-1.593 -5.076 -5.869 -5.290  0.564  5.219  3.881  4.352  4.004
 4.121 -1.487 -5.031 -5.789 -5.454  0.236  5.244  4.021  4.236
 4.377  4.647  3.644  4.720  0.656 -4.280 -5.617 -5.987 -2.186
 4.675  3.069 -2.853 -5.435 -5.946 -4.530  2.154  5.272  3.664
->
 4.675  4.377  4.121 -1.593
 3.069  4.647 -1.487 -5.076
-2.853  3.644 -5.031 -5.869
-5.435  4.720 -5.789 -5.290
-5.946  0.656 -5.454  0.564
-4.530 -4.280  0.236  5.219
 2.154 -5.617  5.244  3.881
 5.272 -5.987  4.021  4.352
 3.664 -2.186  4.236  4.004

 0.767  1.196 -0.592 -0.331  0.700  1.960  0.562
 3.593  5.908 -0.589  4.844 -1.362 -0.920 -1.548
->
 3.593  0.767
 5.908  1.196
-0.589 -0.592
 4.844 -0.331
-1.362  0.700
-0.920  1.960
-1.548  0.562

 0.188 -5.013 -3.741  2.865 -1.834
-4.623 -4.821  0.740  4.562 -4.717
-0.510 -0.714  1.058 -2.570  2.715
 1.578 -3.451  4.052  1.171  4.687
-2.061  3.843 -1.960 -1.269  3.097
 1.127  5.484  2.102  1.794 -2.945
->
 1.127 -2.061  1.578 -0.510 -4.623  0.188
 5.484  3.843 -3.451 -0.714 -4.821 -5.013
 2.102 -1.960  4.052  1.058  0.740 -3.741
 1.794 -1.269  1.171 -2.570  4.562  2.865
-2.945  3.097  4.687  2.715 -4.717 -1.834

 3.332 -2.634
 0.009  0.070
-0.492  0.603
 3.974 -3.546
 4.965 -4.856
 1.249 -1.110
-4.365  4.813
-3.915  3.937
 4.481 -3.901
->
 4.481 -3.915 -4.365  1.249  4.965  3.974 -0.492  0.009  3.332
-3.901  3.937  4.813 -1.110 -4.856 -3.546  0.603  0.070 -2.634

-0.979  1.312 -2.479 -1.268  5.631
 1.015 -2.249  2.264  0.704 -3.291
-1.602  4.987 -1.269  1.216 -3.069
-0.704 -0.680  2.468  2.102 -3.956
 2.064 -2.829 -0.470 -0.859  2.403
 0.151 -0.795  1.130  1.619 -3.491
-1.625  5.472 -2.326 -0.571  0.075
 2.001 -3.435  2.393 -0.926  0.787
-1.253  5.641 -2.356 -0.497 -0.162
-0.823 -0.984 -1.544 -1.278  5.428
-1.208  3.095 -1.703  0.146 -2.055
->
-1.208 -0.823 -1.253  2.001 -1.625  0.151  2.064 -0.704 -1.602  1.015 -0.979
 3.095 -0.984  5.641 -3.435  5.472 -0.795 -2.829 -0.680  4.987 -2.249  1.312
-1.703 -1.544 -2.356  2.393 -2.326  1.130 -0.470  2.468 -1.269  2.264 -2.479
 0.146 -1.278 -0.497 -0.926 -0.571  1.619 -0.859  2.102  1.216  0.704 -1.268
-2.055  5.428 -0.162  0.787  0.075 -3.491  2.403 -3.956 -3.069 -3.291  5.631

-4.030  3.182 -4.901
-0.889 -4.076 -1.947
-3.677  2.776 -4.510
-3.304  0.069 -3.093
 0.301  0.795  4.597
->
 0.301 -3.304 -3.677 -0.889 -4.030
 0.795  0.069  2.776 -4.076  3.182
 4.597 -3.093 -4.510 -1.947 -4.901

 0.083 -2.346 -1.743  2.176  1.765  2.261 -1.605 -2.233  2.079 -0.669
 3.120 -0.375  2.156  3.422  2.404 -2.189 -3.206 -2.820 -0.192 -3.312
 3.287  2.976  4.911  0.609  0.071 -5.616 -1.257  0.123 -3.200 -2.599
 2.268  2.813  3.988 -0.277 -0.514 -4.650 -0.350  0.810 -2.909 -1.615
 3.213 -1.501  1.341  4.513  3.288 -1.158 -4.010 -3.952  0.799 -3.669
 2.854 -3.179 -0.217  5.642  4.234  0.762 -4.749 -5.222  2.312 -3.733
-0.985 -2.332 -2.576  1.091  1.031  3.084 -0.551 -1.368  2.227  0.414
-2.993  2.776 -0.192 -5.439 -3.988 -0.265  4.645  4.983 -1.908  3.778
-1.695  3.067  1.045 -4.410 -3.376 -1.607  3.589  4.206 -2.421  2.527
->
-1.695 -2.993 -0.985  2.854  3.213  2.268  3.287  3.120  0.083
 3.067  2.776 -2.332 -3.179 -1.501  2.813  2.976 -0.375 -2.346
 1.045 -0.192 -2.576 -0.217  1.341  3.988  4.911  2.156 -1.743
-4.410 -5.439  1.091  5.642  4.513 -0.277  0.609  3.422  2.176
-3.376 -3.988  1.031  4.234  3.288 -0.514  0.071  2.404  1.765
-1.607 -0.265  3.084  0.762 -1.158 -4.650 -5.616 -2.189  2.261
 3.589  4.645 -0.551 -4.749 -4.010 -0.350 -1.257 -3.206 -1.605
 4.206  4.983 -1.368 -5.222 -3.952  0.810  0.123 -2.820 -2.233
-2.421 -1.908  2.227  2.312  0.799 -2.909 -3.200 -0.192  2.079
 2.527  3.778  0.414 -3.733 -3.669 -1.615 -2.599 -3.312 -0.669

 2.321 -0.022  1.730 -1.610 -1.947  2.690  2.321  1.179
 0.809 -1.432  1.514 -1.268  0.206 -1.519  0.809 -2.500
 0.608  2.735 -0.043  1.705 -2.101  5.205  0.608  5.979
 1.332  0.033  0.322 -0.562 -0.637  0.461  1.332  1.073
-0.611 -1.516  0.572 -0.993  1.557 -2.347 -0.611 -3.120
 5.132 -0.981  5.451 -2.796 -2.579  2.128  5.132 -0.216
 2.123 -1.244  2.602 -2.210 -0.502 -0.295  2.123 -1.606
 0.486 -1.132  0.715 -1.103  0.400 -1.566  0.486 -1.911
->
 0.486  2.123  5.132 -0.611  1.332  0.608  0.809  2.321
-1.132 -1.244 -0.981 -1.516  0.033  2.735 -1.432 -0.022
 0.715  2.602  5.451  0.572  0.322 -0.043  1.514  1.730
-1.103 -2.210 -2.796 -0.993 -0.562  1.705 -1.268 -1.610
 0.400 -0.502 -2.579  1.557 -0.637 -2.101  0.206 -1.947
-1.566 -0.295  2.128 -2.347  0.461  5.205 -1.519  2.690
 0.486  2.123  5.132 -0.611  1.332  0.608  0.809  2.321
-1.911 -1.606 -0.216 -3.120  1.073  5.979 -2.500  1.179

-0.046 -0.211  0.173 -3.543 -0.157
-1.617 -0.324 -0.053  1.897  0.266
-2.154  0.186  0.040 -2.359  0.026
 0.245  0.052 -0.041 -5.667 -0.190
 0.281 -0.305 -0.215 -3.590  0.054
-2.633  0.199 -0.230 -1.288  0.090
-3.013  0.079 -0.018  0.045  0.197
-0.976 -0.254 -0.316  3.066 -0.553
 2.698 -0.056 -0.074  0.380  0.010
 2.491  0.167 -0.034 -0.788 -0.063
-2.777  0.030  0.116  0.665 -0.245
 3.812  0.085 -0.043  0.361  0.096
->
 3.812 -2.777  2.491  2.698 -0.976 -3.013 -2.633  0.281  0.245 -2.154 -1.617 -0.046
 0.085  0.030  0.167 -0.056 -0.254  0.079  0.199 -0.305  0.052  0.186 -0.324 -0.211
-0.043  0.116 -0.034 -0.074 -0.316 -0.018 -0.230 -0.215 -0.041  0.040 -0.053  0.173
 0.361  0.665 -0.788  0.380  3.066  0.045 -1.288 -3.590 -5.667 -2.359  1.897 -3.543
 0.096 -0.245 -0.063  0.010 -0.553  0.197  0.090  0.054 -0.190  0.026  0.266 -0.157
